Where one turn sends some rows of the set: a few examples, then the rows asked:
vusa: [.29, .17, -.04, -.04, .07, .24, .06, -.01, -.11, -.41, -.33, -.05, -.11, .08, .15, -.12, -.27, -.08, .11, .35, .22, -.07, .01, .07, -.01, -.28, .12, -.20]
Nubak: [.23, -.05, -.04, .12, .16, .06, -.01, .14, .36, -.23, -.04, .24, .12, .20, .10, -.06, .25, .01, -.13, .26, .31, -.29, .29, -.26, -.22, -.36, -.31, -.02]
lumiz: [.31, -.07, .19, -.15, .08, .22, -.10, -.11, .04, -.28, -.11, .10, .03, .00, .04, -.03, -.08, -.22, .08, .23, .28, .00, .08, .22, -.11, -.16, .35, -.14]
zepel: [.39, .06, .27, -.13, .19, -.05, -.25, -.07, .23, -.09, .00, .33, .09, .05, -.12, -.15, -.07, -.28, .00, .17, -.09, .07, .30, .16, .11, .01, -.21, .00]
dep: [.37, -.01, .31, -.04, .14, .03, -.20, .02, .17, -.14, -.03, .30, -.04, -.17, -.06, -.05, .04, -.19, -.12, .13, .28, .07, .32, .02, .25, -.15, -.32, .06]
miva: [.22, .06, -.25, .15, -.06, -.20, -.15, -.03, -.13, -.12, -.16, -.25, .12, .15, .06, -.35, -.03, .02, .05, .22, .04, -.20, .18, .02, .31, .02, -.25, -.25]
Beza: [.26, .15, -.12, .18, .09, -.01, -.11, .34, -.07, -.05, -.26, -.11, .09, .14, .17, -.09, -.11, .04, .12, .29, .12, -.24, .48, .03, .05, .13, -.36, -.28]
zisu: [.31, -.04, .14, -.09, -.05, .06, -.10, -.12, .15, -.17, -.11, .21, .01, .04, .07, -.01, -.09, -.06, -.08, .28, .14, -.01, .10, .25, -.07, -.17, .42, -.14]
laz: [.32, .25, -.07, -.14, -.03, .16, .09, .14, -.10, -.34, -.27, .08, .01, .22, .08, -.04, -.19, -.08, .14, .39, .27, -.04, .11, .05, .02, -.35, .17, -.10]
Mogev: [.20, -.12, -.02, .10, .13, -.02, .05, -.02, .25, -.18, -.12, .23, .16, .23, .14, -.10, .33, -.07, .00, .27, -.05, -.15, -.04, -.36, -.22, -.22, -.34, -.02]
Bivut: [.19, -.20, -.09, .17, .22, .20, .05, .16, .44, -.02, -.10, .00, .09, .36, .13, -.12, .20, -.12, .09, .22, .06, -.14, .05, -.27, -.10, -.13, -.37, -.06]
Bez: [.19, -.05, .19, -.07, .13, .02, -.37, -.03, .14, .00, .01, .07, .15, .12, -.15, -.18, .05, -.30, .13, .12, .12, .04, .24, -.02, .45, .07, -.14, .02]
kolu: [.39, .18, -.14, .03, .08, -.19, .08, .06, -.31, -.11, -.07, -.17, .10, .16, .13, -.28, -.05, .06, .01, .32, .01, -.07, .32, .09, -.03, -.08, -.34, -.05]
doz: [.48, -.20, .20, -.01, .11, .08, -.21, -.03, .21, .04, -.09, .12, .06, -.01, -.07, -.16, .07, -.36, .01, .07, .01, .13, .27, .14, .28, .15, -.19, -.03]
bazuf: [.37, .01, -.27, .06, .03, -.16, .08, .11, -.13, -.16, -.24, -.24, .07, .20, .15, -.16, -.09, -.06, .17, .13, .01, -.25, .33, .18, .08, .07, -.31, -.17]
divip: [.14, -.13, -.21, .09, .11, .02, -.21, -.02, .39, -.07, -.10, .02, .28, .42, .05, -.22, .32, -.11, .05, .24, .14, -.27, .08, -.27, -.01, -.11, -.16, -.08]
bise: [.33, .15, -.14, .16, .00, -.24, -.02, .00, -.10, -.26, -.19, -.05, -.05, -.08, .16, -.16, -.04, .19, -.16, .18, .18, -.22, .43, .14, .05, -.15, -.35, -.12]
Soli: [.15, .11, .08, .00, .03, .19, .02, -.10, .22, -.16, -.29, -.01, -.07, .12, .12, -.01, .02, .11, -.06, .25, .21, .21, -.18, -.09, -.09, -.35, .07, -.09]
Rema: [.35, -.09, .20, .02, .14, -.03, -.37, .12, .16, .05, -.30, .21, .08, -.11, .07, .02, .11, -.25, .05, .14, .15, -.08, .32, .09, .17, .28, -.19, -.09]
Los: [.29, -.13, .03, .19, .13, .18, -.14, .25, .31, .08, -.21, .02, .17, .16, .16, -.07, .30, -.03, -.03, .29, .27, -.07, .11, -.30, -.13, .03, -.37, -.21]
sinod: [.24, .06, .03, .04, .14, .33, -.02, -.18, .25, -.26, -.28, -.03, -.01, .15, .14, -.10, .05, .03, -.04, .24, .24, .11, -.05, -.02, -.24, -.30, .18, -.21]

miva -> Bez
lumiz -> sinod
bazuf -> doz
Now these:
Nubak -> bise
Mogev -> kolu
Soli -> laz
Beza -> Rema

